In the data rows, the value 128 means zero.
Each row of this table is followed by its label. One hidden rule gives the labels. It looks at one to three of the table's principal directions, none of them among the few with the most spread.
[140, 52, 66, 112, 0, 92, 129, 43, 110, 172, 221, 86, 164, 153, 121, 140, 136, 144, 80, 176, 153, 145, 182,
 87, 140, 51, 146, 183, 69, 67] F
[158, 131, 150, 147, 162, 95, 179, 158, 86, 119, 115, 116, 128, 121, 112, 129, 99, 106, 72, 124, 130, 182, 127,
 167, 155, 95, 117, 120, 114, 209] T
[147, 130, 88, 103, 106, 112, 127, 139, 63, 122, 125, 109, 130, 131, 94, 169, 135, 145, 56, 144, 134, 148, 183,
 92, 184, 66, 122, 205, 119, 213] W
[104, 154, 139, 120, 53, 179, 107, 154, 105, 113, 158, 138, 106, 113, 234, 91, 184, 128, 168, 104, 92, 112, 71,
 101, 149, 123, 93, 168, 204, 130] F
[134, 111, 135, 95, 130, 164, 160, 136, 138, 144, 137, 139, 126, 163, 114, 139, 142, 154, 107, 170, 139, 107, 152,
 99, 90, 127, 121, 120, 129, 69] T
[184, 129, 186, 158, 109, 117, 152, 61, 164, 134, 152, 175, 109, 116, 111, 57, 90, 124, 127, 97, 122, 157, 71,
 152, 89, 198, 163, 71, 96, 117] G
[85, 132, 122, 105, 142, 143, 178, 188, 99, 148, 105, 115, 118, 161, 164, 170, 132, 160, 122, 166, 171, 115, 105,
 125, 103, 74, 87, 117, 164, 99] F
[136, 78, 142, 190, 113, 48, 141, 69, 126, 155, 183, 105, 184, 101, 106, 95, 94, 93, 135, 113, 140, 203, 106,
 193, 131, 121, 153, 97, 62, 147] W
[103, 157, 139, 149, 155, 156, 100, 164, 140, 85, 104, 143, 114, 96, 194, 106, 139, 112, 180, 74, 93, 108, 84,
 154, 134, 165, 128, 114, 177, 141] G
[134, 127, 166, 119, 57, 138, 112, 81, 100, 126, 228, 166, 107, 114, 142, 112, 189, 98, 204, 141, 97, 139, 108,
 94, 154, 249, 87, 154, 145, 202] W
[208, 193, 191, 141, 169, 191, 102, 160, 176, 99, 94, 185, 89, 104, 121, 16, 127, 108, 128, 97, 41, 117, 89,
 148, 105, 159, 132, 106, 150, 70] T
[65, 97, 115, 101, 212, 141, 167, 154, 185, 140, 85, 129, 139, 158, 106, 210, 91, 151, 190, 156, 193, 86, 145,
 132, 56, 167, 137, 42, 124, 52] Y
[115, 135, 170, 150, 174, 119, 134, 173, 146, 121, 75, 120, 109, 139, 136, 131, 91, 119, 128, 112, 112, 124, 121,
 165, 141, 118, 149, 91, 116, 148] W
[149, 127, 143, 159, 139, 127, 125, 131, 141, 120, 147, 156, 166, 62, 120, 63, 105, 105, 171, 80, 102, 193, 74,
 170, 115, 123, 141, 101, 124, 122] Q
[79, 134, 76, 146, 202, 121, 105, 172, 108, 117, 64, 93, 158, 141, 148, 177, 115, 192, 110, 129, 159, 79, 138,
 146, 106, 74, 147, 157, 149, 101] F
[127, 122, 112, 143, 117, 123, 117, 88, 103, 114, 205, 152, 142, 99, 147, 120, 157, 123, 200, 132, 127, 131, 93,
 136, 107, 216, 100, 136, 145, 134] F
[113, 140, 140, 173, 215, 129, 75, 103, 195, 96, 90, 154, 135, 105, 119, 106, 110, 125, 191, 78, 111, 85, 108,
 174, 84, 234, 177, 71, 121, 92] G
[124, 141, 130, 116, 129, 128, 140, 132, 106, 119, 104, 131, 96, 151, 134, 164, 119, 156, 102, 130, 147, 106, 134,
 108, 138, 143, 131, 141, 138, 178] F
[161, 76, 94, 103, 44, 118, 153, 110, 135, 178, 184, 101, 170, 129, 98, 107, 109, 120, 101, 173, 135, 182, 158,
 109, 127, 3, 125, 146, 80, 32] Y
[203, 153, 173, 133, 183, 137, 133, 84, 220, 110, 69, 156, 86, 142, 67, 82, 85, 96, 78, 101, 107, 102, 157,
 140, 101, 199, 176, 57, 88, 94] G
[114, 103, 81, 88, 73, 140, 113, 92, 140, 138, 171, 110, 136, 143, 130, 159, 168, 114, 143, 159, 139, 101, 180,
 76, 136, 135, 110, 155, 131, 91] G
[141, 62, 148, 180, 190, 72, 166, 113, 210, 184, 117, 74, 229, 126, 67, 82, 60, 87, 112, 140, 151, 188, 150,
 207, 76, 45, 171, 44, 45, 7] W
[110, 156, 151, 135, 141, 142, 85, 149, 133, 111, 106, 145, 106, 118, 139, 124, 140, 128, 168, 105, 97, 107, 113,
 126, 150, 168, 133, 136, 147, 167] W
[113, 167, 175, 113, 173, 180, 122, 156, 147, 110, 83, 193, 62, 150, 136, 141, 119, 186, 175, 123, 123, 65, 83,
 112, 83, 225, 140, 93, 160, 121] W
[165, 47, 80, 155, 100, 26, 156, 40, 133, 164, 181, 50, 207, 130, 57, 139, 94, 71, 48, 153, 166, 198, 216,
 158, 156, 58, 154, 130, 25, 130] F
[94, 193, 86, 59, 94, 209, 66, 175, 77, 83, 118, 165, 69, 123, 175, 180, 206, 170, 177, 129, 103, 55, 132,
 33, 168, 173, 78, 222, 228, 188] Y
[143, 129, 190, 138, 142, 157, 196, 148, 137, 138, 169, 162, 122, 127, 168, 79, 128, 115, 178, 146, 127, 148, 51,
 161, 66, 176, 85, 62, 160, 71] F
[108, 92, 138, 161, 143, 74, 168, 107, 107, 125, 179, 82, 173, 118, 157, 152, 136, 67, 157, 133, 153, 164, 137,
 165, 150, 173, 97, 112, 130, 203] T
[158, 92, 161, 175, 213, 86, 166, 92, 185, 145, 97, 130, 181, 121, 54, 100, 51, 132, 97, 106, 156, 167, 130,
 190, 68, 140, 196, 48, 58, 94] W
[151, 95, 167, 170, 245, 74, 173, 126, 204, 150, 47, 100, 166, 148, 40, 124, 32, 112, 68, 119, 157, 154, 167,
 202, 88, 99, 199, 29, 41, 89] W
[136, 125, 92, 97, 103, 126, 125, 90, 143, 124, 105, 120, 112, 145, 105, 160, 121, 139, 75, 121, 155, 107, 174,
 87, 137, 120, 153, 139, 113, 134] G
[145, 77, 85, 154, 97, 67, 125, 64, 125, 154, 163, 88, 189, 120, 92, 125, 99, 129, 86, 132, 154, 167, 161,
 144, 132, 69, 165, 147, 66, 109] F
[74, 136, 114, 91, 120, 178, 92, 149, 151, 139, 71, 141, 117, 157, 137, 162, 139, 207, 127, 123, 147, 64, 137,
 69, 104, 104, 165, 150, 152, 82] W
[93, 166, 75, 111, 140, 129, 124, 179, 87, 94, 96, 111, 103, 108, 176, 179, 138, 114, 148, 112, 145, 116, 114,
 126, 164, 103, 81, 151, 185, 180] G
[124, 133, 121, 85, 140, 139, 155, 141, 148, 156, 85, 138, 114, 154, 78, 165, 101, 157, 110, 155, 171, 121, 144,
 96, 103, 98, 129, 105, 117, 96] Y
[122, 165, 113, 82, 99, 180, 108, 189, 83, 114, 113, 148, 84, 140, 154, 159, 146, 180, 139, 151, 109, 90, 127,
 70, 153, 99, 101, 197, 178, 146] W
[103, 132, 159, 132, 198, 134, 132, 149, 172, 128, 66, 128, 114, 156, 108, 145, 116, 127, 119, 124, 135, 95, 144,
 147, 106, 155, 151, 72, 116, 110] T
[156, 44, 115, 164, 107, 47, 178, 67, 153, 193, 170, 75, 223, 122, 59, 97, 74, 99, 67, 146, 170, 224, 156,
 178, 107, 22, 166, 90, 27, 63] Q
[155, 111, 141, 125, 96, 137, 149, 100, 178, 150, 145, 136, 122, 136, 124, 82, 113, 107, 121, 134, 123, 138, 116,
 138, 94, 111, 137, 79, 101, 30] G
[128, 63, 92, 113, 60, 78, 146, 60, 143, 180, 157, 80, 162, 165, 87, 165, 100, 140, 78, 168, 181, 141, 191,
 98, 132, 61, 161, 140, 59, 91] Q
[133, 75, 136, 197, 245, 57, 176, 127, 170, 146, 100, 96, 210, 111, 71, 119, 34, 114, 123, 119, 165, 183, 125,
 236, 70, 95, 178, 36, 53, 74] W
[127, 85, 124, 94, 38, 148, 99, 57, 180, 159, 171, 116, 126, 170, 116, 116, 178, 116, 96, 154, 114, 93, 194,
 69, 130, 133, 154, 138, 90, 52] T
[124, 105, 134, 161, 148, 117, 121, 108, 145, 122, 146, 133, 161, 103, 127, 97, 126, 114, 141, 100, 116, 150, 113,
 168, 108, 147, 154, 99, 108, 108] T
[91, 83, 107, 117, 108, 140, 92, 65, 211, 161, 136, 110, 168, 155, 116, 134, 142, 144, 156, 141, 151, 74, 172,
 95, 80, 148, 173, 108, 102, 6] T
[83, 144, 101, 64, 66, 186, 79, 113, 147, 129, 105, 144, 79, 166, 149, 173, 181, 173, 131, 133, 136, 45, 159,
 34, 135, 152, 137, 167, 162, 108] Y
[77, 125, 111, 118, 130, 125, 161, 180, 105, 137, 120, 108, 125, 134, 176, 170, 124, 126, 159, 143, 162, 132, 98,
 141, 127, 83, 87, 111, 159, 120] Y
[153, 153, 96, 148, 85, 105, 84, 116, 49, 107, 177, 130, 136, 82, 137, 102, 165, 121, 121, 111, 95, 164, 109,
 130, 184, 115, 101, 213, 143, 215] T
[74, 100, 86, 83, 75, 154, 112, 122, 139, 165, 128, 107, 135, 178, 147, 184, 145, 197, 136, 175, 169, 65, 159,
 61, 102, 82, 137, 163, 138, 42] T
[152, 160, 158, 174, 238, 115, 144, 140, 145, 82, 86, 141, 120, 108, 133, 112, 94, 105, 142, 89, 121, 119, 100,
 192, 103, 212, 134, 76, 143, 164] F
[149, 85, 87, 114, 118, 97, 172, 90, 135, 153, 170, 98, 175, 129, 90, 145, 114, 102, 109, 165, 171, 163, 168,
 128, 109, 95, 112, 115, 95, 85] G
[154, 143, 135, 164, 136, 88, 118, 123, 101, 115, 113, 129, 115, 111, 116, 108, 97, 126, 94, 99, 114, 157, 108,
 166, 156, 112, 148, 135, 102, 186] F
[131, 159, 134, 132, 135, 122, 118, 201, 64, 104, 82, 129, 91, 123, 136, 146, 105, 152, 89, 112, 99, 145, 121,
 137, 191, 61, 132, 174, 135, 225] W
[179, 72, 145, 178, 83, 75, 158, 47, 153, 165, 248, 106, 214, 80, 112, 32, 136, 32, 155, 133, 115, 227, 109,
 185, 112, 129, 107, 91, 80, 75] Y
[102, 101, 90, 94, 112, 141, 151, 163, 120, 173, 113, 94, 153, 175, 128, 173, 112, 195, 101, 192, 173, 103, 156,
 94, 96, 14, 125, 157, 126, 31] T
[153, 186, 169, 143, 168, 164, 100, 163, 129, 101, 75, 177, 96, 107, 126, 79, 120, 158, 123, 84, 86, 119, 80,
 137, 120, 150, 148, 132, 155, 151] W
[108, 78, 116, 123, 95, 107, 130, 85, 172, 176, 135, 105, 173, 143, 95, 133, 106, 143, 118, 138, 164, 140, 153,
 115, 104, 81, 170, 110, 79, 61] Q
[74, 153, 170, 157, 122, 147, 125, 167, 126, 137, 94, 154, 105, 125, 208, 103, 110, 182, 181, 92, 137, 113, 14,
 154, 93, 121, 140, 98, 171, 103] G
[129, 152, 167, 128, 173, 154, 181, 205, 107, 101, 98, 153, 94, 122, 165, 131, 102, 130, 141, 116, 120, 142, 79,
 158, 121, 131, 105, 91, 166, 162] Y
[127, 150, 122, 134, 99, 138, 78, 95, 152, 116, 124, 133, 109, 121, 150, 102, 153, 116, 139, 101, 105, 97, 122,
 114, 139, 159, 138, 140, 140, 117] G
[163, 121, 112, 129, 145, 89, 151, 93, 111, 126, 150, 116, 139, 125, 79, 149, 118, 98, 105, 147, 148, 153, 163,
 133, 141, 156, 112, 130, 101, 177] G
[138, 176, 147, 161, 124, 129, 120, 151, 66, 75, 153, 150, 97, 79, 200, 93, 158, 94, 158, 79, 85, 152, 58,
 161, 170, 181, 86, 151, 186, 237] F
[82, 199, 130, 145, 185, 174, 85, 222, 76, 70, 79, 159, 86, 100, 212, 130, 162, 158, 183, 87, 90, 86, 53,
 151, 138, 156, 95, 154, 219, 177] F
[120, 161, 114, 104, 154, 148, 111, 121, 123, 107, 100, 162, 94, 132, 113, 167, 132, 165, 148, 123, 147, 85, 125,
 94, 114, 198, 129, 137, 154, 161] Y
[120, 152, 140, 161, 203, 123, 121, 170, 137, 102, 81, 140, 138, 91, 134, 121, 86, 130, 172, 86, 122, 138, 87,
 175, 118, 140, 143, 99, 144, 150] Y
[52, 173, 83, 92, 131, 166, 98, 229, 52, 112, 108, 132, 90, 134, 198, 209, 158, 185, 214, 162, 138, 72, 91,
 94, 148, 105, 60, 193, 217, 152] Q
[142, 106, 145, 142, 149, 131, 141, 128, 163, 154, 166, 112, 186, 114, 111, 77, 149, 75, 153, 151, 111, 161, 134,
 157, 100, 115, 103, 98, 118, 50] W
[114, 50, 142, 168, 172, 60, 188, 68, 184, 178, 157, 89, 192, 154, 89, 138, 77, 104, 139, 161, 192, 153, 141,
 189, 61, 147, 154, 31, 54, 47] T
[116, 112, 94, 78, 139, 164, 116, 140, 157, 125, 81, 114, 131, 163, 97, 182, 128, 166, 85, 145, 140, 77, 214,
 67, 126, 96, 163, 155, 123, 96] W
[134, 141, 146, 93, 125, 188, 163, 179, 124, 137, 116, 154, 100, 157, 151, 123, 131, 176, 120, 163, 127, 102, 106,
 101, 86, 97, 109, 126, 161, 56] F
[100, 106, 88, 69, 79, 157, 105, 91, 155, 148, 188, 113, 144, 144, 117, 166, 205, 89, 183, 181, 138, 92, 195,
 56, 132, 174, 79, 150, 146, 81] Q
[94, 135, 79, 136, 189, 104, 107, 170, 94, 109, 74, 101, 139, 126, 118, 191, 105, 159, 115, 123, 148, 111, 153,
 144, 147, 86, 140, 156, 129, 168] T
[115, 152, 159, 117, 151, 185, 101, 137, 186, 125, 89, 170, 88, 152, 142, 105, 135, 166, 159, 124, 110, 58, 103,
 114, 74, 181, 151, 91, 147, 37] T
[159, 146, 147, 136, 126, 143, 133, 147, 134, 118, 115, 135, 121, 111, 136, 78, 127, 107, 96, 104, 96, 152, 112,
 143, 138, 94, 129, 124, 134, 124] G
[71, 147, 133, 121, 154, 135, 148, 203, 98, 107, 77, 138, 83, 132, 180, 187, 95, 158, 168, 111, 148, 114, 80,
 141, 139, 119, 119, 106, 165, 179] Y
[144, 75, 102, 141, 74, 90, 155, 90, 134, 169, 183, 89, 182, 126, 125, 107, 106, 113, 112, 153, 152, 174, 136,
 142, 116, 49, 131, 127, 87, 58] G
Which label does each new row get?
[98, 135, 116, 108, 121, 152, 144, 158, 136, 137, 102, 132, 115, 138, 160, 143, 120, 155, 141, 130, 152, 111, 99,
 117, 101, 92, 120, 111, 155, 76] G
[78, 106, 63, 85, 157, 148, 109, 134, 155, 142, 106, 118, 154, 146, 93, 198, 138, 163, 151, 160, 170, 82, 181,
 91, 92, 113, 134, 128, 126, 52] Y
[126, 70, 120, 133, 150, 80, 156, 79, 150, 172, 137, 110, 150, 178, 59, 173, 81, 163, 105, 184, 182, 118, 171,
 139, 81, 130, 165, 90, 49, 69] T
[140, 106, 181, 120, 103, 142, 181, 115, 142, 153, 185, 172, 118, 129, 127, 105, 112, 125, 190, 151, 136, 159, 75,
 132, 82, 184, 110, 69, 121, 93] Q
[115, 166, 109, 134, 151, 140, 118, 209, 65, 127, 86, 118, 125, 130, 159, 134, 127, 186, 103, 142, 125, 118, 95,
 137, 133, 30, 105, 184, 167, 124] T
[147, 73, 160, 206, 171, 61, 143, 39, 213, 156, 162, 100, 209, 106, 97, 58, 90, 60, 149, 104, 141, 172, 117,
 216, 72, 173, 170, 32, 57, 51] F
[95, 104, 106, 90, 176, 153, 141, 126, 191, 151, 80, 125, 138, 176, 92, 189, 99, 184, 139, 164, 185, 62, 173,
 93, 58, 138, 160, 91, 117, 26] G
[166, 135, 182, 143, 120, 150, 161, 125, 144, 120, 159, 162, 126, 102, 151, 61, 123, 102, 152, 105, 101, 163, 75,
 149, 107, 167, 120, 93, 144, 123] Y
[129, 129, 154, 156, 143, 114, 108, 126, 122, 115, 139, 142, 133, 102, 119, 108, 131, 107, 152, 101, 98, 153, 113,
 155, 148, 166, 139, 121, 115, 182] W
[203, 27, 126, 163, 41, 60, 180, 24, 179, 196, 250, 84, 234, 100, 76, 34, 89, 48, 103, 151, 133, 248, 149,
 172, 105, 44, 147, 88, 24, 12] Y
[107, 142, 84, 67, 31, 150, 110, 122, 92, 135, 146, 118, 78, 164, 167, 190, 161, 162, 135, 167, 148, 76, 152,
 39, 166, 113, 94, 202, 166, 145] G
[154, 59, 52, 149, 105, 55, 140, 59, 126, 164, 163, 47, 218, 140, 87, 141, 100, 128, 45, 163, 175, 156, 207,
 139, 125, 22, 159, 166, 59, 71] F
[153, 159, 145, 163, 149, 119, 114, 157, 120, 98, 116, 125, 128, 83, 146, 74, 130, 69, 125, 82, 79, 168, 102,
 176, 168, 111, 115, 125, 140, 173] Y
[95, 86, 112, 119, 120, 93, 170, 129, 100, 168, 140, 102, 161, 149, 105, 180, 110, 153, 113, 164, 185, 157, 141,
 125, 120, 76, 125, 126, 102, 136] W
[169, 110, 154, 205, 135, 30, 107, 62, 142, 122, 118, 108, 143, 93, 73, 83, 69, 69, 76, 62, 105, 201, 135,
 204, 183, 128, 197, 97, 33, 223] Q
[158, 64, 93, 97, 77, 81, 140, 51, 150, 181, 154, 83, 160, 172, 25, 157, 123, 111, 28, 182, 159, 151, 245,
 90, 148, 64, 159, 143, 29, 101] W
[143, 57, 118, 97, 26, 122, 173, 63, 142, 203, 211, 102, 170, 174, 109, 120, 140, 146, 92, 203, 168, 145, 163,
 82, 90, 65, 125, 138, 84, 16] T
[96, 134, 132, 119, 142, 152, 119, 168, 160, 111, 93, 119, 110, 127, 161, 133, 137, 95, 145, 106, 108, 110, 133,
 136, 142, 119, 126, 98, 146, 111] Y
[128, 98, 99, 127, 120, 123, 118, 123, 119, 129, 146, 100, 176, 119, 116, 131, 144, 123, 99, 130, 122, 145, 174,
 120, 145, 84, 141, 164, 115, 129] T
[66, 191, 115, 46, 19, 215, 39, 128, 90, 104, 142, 187, 19, 158, 195, 191, 229, 192, 211, 139, 107, 13, 116,
 0, 172, 241, 89, 223, 223, 194] W
[162, 203, 202, 134, 181, 175, 145, 193, 115, 67, 71, 172, 48, 120, 168, 89, 144, 98, 100, 79, 68, 117, 88,
 147, 156, 193, 106, 107, 185, 225] F
[150, 99, 132, 168, 157, 78, 142, 76, 163, 140, 137, 103, 158, 133, 104, 111, 91, 104, 116, 129, 145, 138, 140,
 173, 102, 146, 155, 86, 80, 94] F
[95, 206, 162, 193, 182, 119, 81, 205, 69, 74, 91, 147, 93, 72, 213, 101, 133, 114, 208, 61, 80, 132, 18,
 197, 173, 169, 95, 140, 200, 246] W
[102, 111, 60, 81, 53, 129, 110, 89, 107, 151, 166, 105, 132, 152, 130, 179, 171, 149, 122, 171, 165, 99, 169,
 61, 138, 102, 103, 184, 135, 102] G
[79, 84, 61, 99, 56, 106, 120, 132, 65, 142, 153, 79, 130, 162, 147, 203, 156, 158, 75, 164, 152, 118, 186,
 91, 178, 37, 126, 195, 110, 150] T
[96, 99, 127, 176, 215, 88, 154, 154, 148, 125, 85, 92, 159, 137, 139, 150, 74, 130, 126, 119, 155, 125, 124,
 204, 96, 105, 159, 69, 102, 94] F
[144, 110, 94, 120, 107, 90, 148, 123, 91, 152, 128, 91, 140, 149, 96, 153, 114, 137, 49, 161, 153, 152, 169,
 124, 152, 38, 126, 161, 92, 139] F
[167, 148, 155, 137, 122, 136, 138, 130, 132, 121, 141, 151, 119, 105, 132, 85, 113, 110, 149, 114, 106, 152, 94,
 138, 127, 146, 117, 120, 139, 135] Y
[189, 175, 155, 142, 185, 141, 153, 151, 132, 89, 117, 161, 111, 87, 123, 84, 104, 89, 149, 102, 102, 154, 90,
 162, 120, 179, 100, 100, 158, 158] G
[157, 43, 135, 105, 25, 132, 215, 67, 169, 191, 251, 103, 195, 137, 144, 82, 139, 78, 140, 183, 157, 190, 134,
 112, 79, 87, 96, 89, 105, 0] G
[126, 91, 121, 99, 196, 143, 164, 136, 183, 142, 70, 124, 143, 175, 62, 177, 79, 173, 79, 156, 168, 95, 197,
 115, 72, 109, 182, 82, 84, 52] T
[62, 149, 76, 75, 112, 189, 72, 124, 132, 128, 102, 148, 80, 183, 161, 195, 183, 221, 155, 165, 155, 0, 140,
 51, 84, 170, 125, 166, 176, 44] F
[197, 149, 167, 155, 136, 131, 133, 124, 112, 110, 155, 159, 123, 98, 115, 57, 121, 110, 116, 113, 79, 166, 99,
 156, 132, 153, 124, 134, 124, 155] T
[139, 147, 138, 154, 104, 114, 81, 105, 120, 133, 134, 141, 127, 104, 115, 81, 144, 122, 122, 100, 98, 147, 103,
 140, 149, 126, 141, 147, 114, 151] W
